A single turn carries every row of the set below to another of its rows. Some are shown first; where does it send the rows asked next?
Bufa: [ 2.82  0.67  0.91  1.83  1.45  2.02 -1.02  4.50  3.43 -1.51 -3.02 -0.41
 -0.63 -2.22  5.07 -0.19  0.99  0.57  2.12  0.40 -2.20 -1.41  2.71  2.66
  1.00 -0.74  2.87 -1.28  2.30  1.51 -1.20 -2.64  0.74  1.31  3.48 -0.67
  2.46 -1.03 -2.34 -3.32 -0.85  2.58 -0.79 -1.34  4.62  2.30 -0.07  2.45
  0.72  0.25 -1.55 -1.00 -2.53 -4.34  2.26 -1.20 -0.05  0.84  2.38  5.52
 -1.78 -1.48  0.25 -2.62]
bulef: [ 0.81  1.57  1.08 -0.26 -0.59  0.84  3.58 -1.81 -2.49 -0.82 -5.55 -0.58
 -0.88 -2.49 -1.83  0.12  0.57  0.81  1.27 -0.22  1.96 -1.60 -0.23 -3.27
 -1.41 -0.63  2.17  0.00  0.72  2.34  1.49 -0.36  1.67 -3.15  1.71 -1.85
 -4.14  1.63 -3.29  0.82  0.83 -0.61  2.28 -1.73  1.14 -1.85  5.09 -2.90
 -1.43  0.53 -0.28 -1.44 -2.73  4.26 -0.47 -1.62 -0.38  0.52 -1.56  1.29
  0.44  1.80 -2.63  0.44]
botir: [-1.56  1.12  1.70 -2.17  0.91 -1.17 -0.58  0.75 -1.07  2.05 -1.01 -1.90
 -1.48 -3.71 -0.34 -1.85  3.47 -1.82 -2.10  1.14  2.00  0.83  0.82  1.44
  1.77 -1.45 -3.39 -1.38  0.69 -2.90 -0.24  4.82  2.46  1.52 -0.28 -0.49
 -2.20 -1.09  0.38 -0.26  5.20 -3.95  1.11 -2.98  0.73 -0.53 -1.69  2.14
 -0.60 -1.74 -0.07  0.46  2.35 -0.05 -1.70  5.76 -2.29 -4.19  1.01 -0.05
  0.86  1.22  0.98 -0.25]
kivaf: [-2.47  1.64 -1.04 -0.53  1.88  2.23  0.20  1.28 -1.84 -1.05 -2.46 -1.56
  0.44  3.49 -0.18 -3.44 -1.53 -1.72 -1.38 -2.33 -0.59 -1.63  2.51  1.91
  1.80  0.07  1.56  0.26 -0.57  2.28 -3.40 -2.03 -3.69  2.81 -0.64 -2.53
  3.11 -0.23 -1.68  4.05 -1.66 -2.51 -0.70 -0.62  1.30 -0.51 -3.86  4.70
  0.14 -0.96 -1.54  1.96  3.52 -1.43 -0.74  1.32 -1.48 -3.52  2.09  2.51
  3.69 -2.38  0.52 -3.66]
mabi: [-2.07  2.70  0.35 -0.48  1.68  2.35  0.43  1.80  0.75 -1.34 -2.58 -3.38
  0.19  2.61  0.15 -2.16  0.53 -1.54 -3.48 -3.01 -0.20 -1.15  3.28  1.48
  0.90  0.94 -0.06 -1.33 -0.31  4.13 -2.56 -1.10 -3.21  1.57 -2.16 -1.61
  1.06  1.36 -0.96  0.62 -0.98 -2.10 -0.45 -0.60  2.76 -2.01 -5.46  4.14
  0.19 -2.69  1.25  1.91  2.51 -0.67 -0.47  0.09 -1.93 -5.00  3.28  3.54
  2.77 -2.90  0.47 -2.45]
Kone: [-1.82 -1.28  1.42 -4.20  0.02 -1.76 -1.95  0.51 -3.13  0.68 -0.52 -0.93
 -0.49 -0.73 -0.34 -1.50  1.36 -1.54 -0.49  2.37  1.89  2.67  1.63  1.00
  0.29 -0.36 -0.20 -0.10  0.73 -5.20 -2.81  5.60 -0.02 -0.78 -0.87 -2.34
  3.18 -1.67  1.80  3.63  2.88 -3.29  3.50 -1.34  0.28 -1.40  0.18  0.27
 -0.34 -2.62 -2.25  0.86  2.37 -0.53 -1.85  1.53 -4.99 -3.73  0.04 -1.24
 -0.25  1.70  0.18 -0.26]
zaz: [-2.09 -1.08 -2.59  1.61 -0.43 -0.43  2.85 -3.64 -2.98 -3.24 -1.43 -1.34
  0.44 -2.10 -0.65  0.73 -0.61 -1.19  0.90  0.51  2.21  1.49  1.23  0.79
  0.19 -0.82  2.55  2.18  1.35  0.91 -2.44 -0.22 -0.36 -5.17  0.43 -1.29
 -4.10  1.13 -3.11 -0.77  0.53 -1.09  2.77 -2.19  0.48  0.25  5.11 -0.08
 -2.61 -0.05 -3.09 -3.05 -3.62  3.37 -1.29  0.20  1.50  1.23 -2.27  0.84
  0.49 -1.41  0.88  3.27]
ramin: [ 3.17 -1.37  3.13 -0.15  1.06 -1.22  1.07 -2.01 -0.07 -1.16  2.51  0.91
  0.07  3.30  0.34  1.38 -2.43  2.05  1.31 -0.60 -0.62  3.28 -1.22 -0.51
 -0.42 -1.09 -2.02 -2.19 -2.07 -1.02  0.76  1.81  1.31  1.66  1.74  1.40
  1.46 -1.83 -2.95 -4.54 -0.73  1.70  2.63  0.37 -0.08  1.36  4.74 -0.37
  0.78 -2.01  0.76 -3.04  1.42  5.18  1.10 -2.71  1.41 -1.08  0.84 -1.17
 -2.57 -0.77 -0.82 -0.76]
katep: [ 1.23 -0.61  1.18  2.27 -1.29  2.01  2.68 -1.26 -0.06 -1.17 -1.98  0.36
 -0.92 -2.20 -0.26  1.94 -1.63 -1.45  1.38  1.43  0.58  1.30  0.83 -0.87
 -0.95 -1.01  3.05 -1.57  1.94  0.83 -2.59 -1.24  1.57 -3.95  3.22  1.69
 -2.41  3.76 -2.44 -1.51  1.25 -2.58  4.56 -1.85 -1.04 -1.23  2.97 -2.00
 -0.02 -3.59 -2.33 -1.09 -3.12  2.57 -1.89  0.88  1.66  1.39 -3.89  4.68
 -1.89  1.48 -0.40 -0.80]
Kezog: [ 2.04  0.53 -0.86  2.06  1.45  1.77 -1.44  1.03  2.96  0.03 -5.96 -1.33
 -0.56 -2.16  1.41  0.07  2.29 -1.38  0.21 -0.86 -3.32 -2.84  0.84  1.84
 -0.15 -0.46  0.38 -0.07  2.08  2.11  0.60 -1.42  2.90  1.32  0.31 -3.43
  1.71 -4.04 -1.69 -2.13 -0.68  1.86 -2.56  0.68  3.84 -0.95  1.21  0.24
 -1.28  3.74 -0.49  0.44 -0.11 -4.92 -0.73 -4.07 -0.59  0.11  2.37  2.28
  0.18 -2.62  1.24 -0.88]
ponog: [ 0.78 -1.93  3.29  3.48  1.79 -1.04  3.33 -1.74  0.51  0.38  3.23 -0.22
  0.08  0.33 -0.68 -1.07 -3.55  1.86 -0.48 -1.80 -2.23  2.16 -3.24  0.79
 -1.64  0.64  0.12 -0.28 -0.92 -2.73  0.53  2.37  0.19  3.02  0.27  1.79
 -0.31 -0.54 -3.06 -2.59 -0.56 -1.35  0.47  1.38 -1.21  2.82  3.92 -2.52
  1.24  1.81  0.47 -2.48  0.32  2.22  1.28  0.60  1.49  0.37 -0.83 -1.04
 -2.23 -0.44  3.46  0.09]
nufe: [-1.53 -0.25  1.10 -2.09 -0.09 -0.86  0.73  2.39 -3.50 -0.10  1.08  0.27
  0.08 -0.84  0.59  1.12  4.12  1.24  0.22  2.31  2.65  2.01  2.68  1.33
  1.33  1.30 -0.99 -0.23  1.23 -3.87 -2.15  3.65 -1.27  0.54  2.08  0.06
  0.43 -2.38  1.41  2.23  2.92 -1.19  1.81 -4.41  3.36  0.21 -2.66  0.48
  1.17 -3.77  1.27  0.07 -0.43  0.40  1.29  5.89 -2.85 -4.71 -0.30  0.98
 -0.04  2.64 -1.32  0.52]
rak: [-1.89  1.96  0.43  0.44  1.60  2.58  0.01  1.29 -1.70 -1.16 -3.00 -2.79
  0.82  2.57  0.77 -0.51 -1.68 -0.67 -2.62 -0.63 -1.07  0.67  1.85  1.42
  2.18  0.56  0.83  0.70 -0.81  3.19 -4.11 -2.42 -4.19  1.88  1.12 -0.40
  2.17  0.01 -0.43  2.60 -1.91 -0.24 -1.56 -0.59  2.87 -3.26 -5.61  4.31
  1.03 -3.54 -0.07  0.73  3.13 -2.29  0.50  1.73  0.14 -5.23  2.33  2.54
  2.26 -2.29 -0.29 -2.08]
zekoz: [ 0.66 -1.46 -3.25  2.05  1.43  1.99  1.36  2.02  2.03 -2.58 -2.91 -0.18
  0.58  0.07  3.70 -0.29 -0.94 -0.33  2.28  1.49 -1.44  0.93  2.67  3.63
 -1.95  0.43  2.50  1.47  1.04  0.66 -0.76  0.52 -0.61 -1.10 -0.65 -3.54
  5.04 -1.89 -2.24 -2.79 -1.98  2.82 -0.68  0.27  4.85  1.32  0.22  1.73
 -1.51  0.72 -3.48  1.08 -2.00 -5.26  0.49 -3.52 -1.20  0.47  2.69  2.12
 -0.70 -2.22  2.87  0.76]
Nenek: [-1.09 -1.78  2.95  2.02  0.22 -0.79  1.43 -0.13  0.72 -1.41  3.04  3.45
  0.54  0.69  1.51 -0.76  0.30  1.26 -1.44 -1.83 -0.50  1.12 -2.59  0.41
 -1.74  1.91  0.58 -3.07 -0.15 -1.20  2.41 -0.15  1.50  1.54  0.85  1.18
  1.04 -2.84 -3.03 -3.69 -1.08 -0.60 -0.48  1.35  0.23  1.95  5.38 -0.87
  0.67 -0.04  1.53 -3.42 -1.56  6.59  0.45 -0.06 -0.07 -2.95 -0.32 -0.79
  0.57 -2.01  0.61  2.02]

katep -> bulef
Nenek -> ponog
Kezog -> zekoz
And these:
botir -> Kone
rak -> mabi

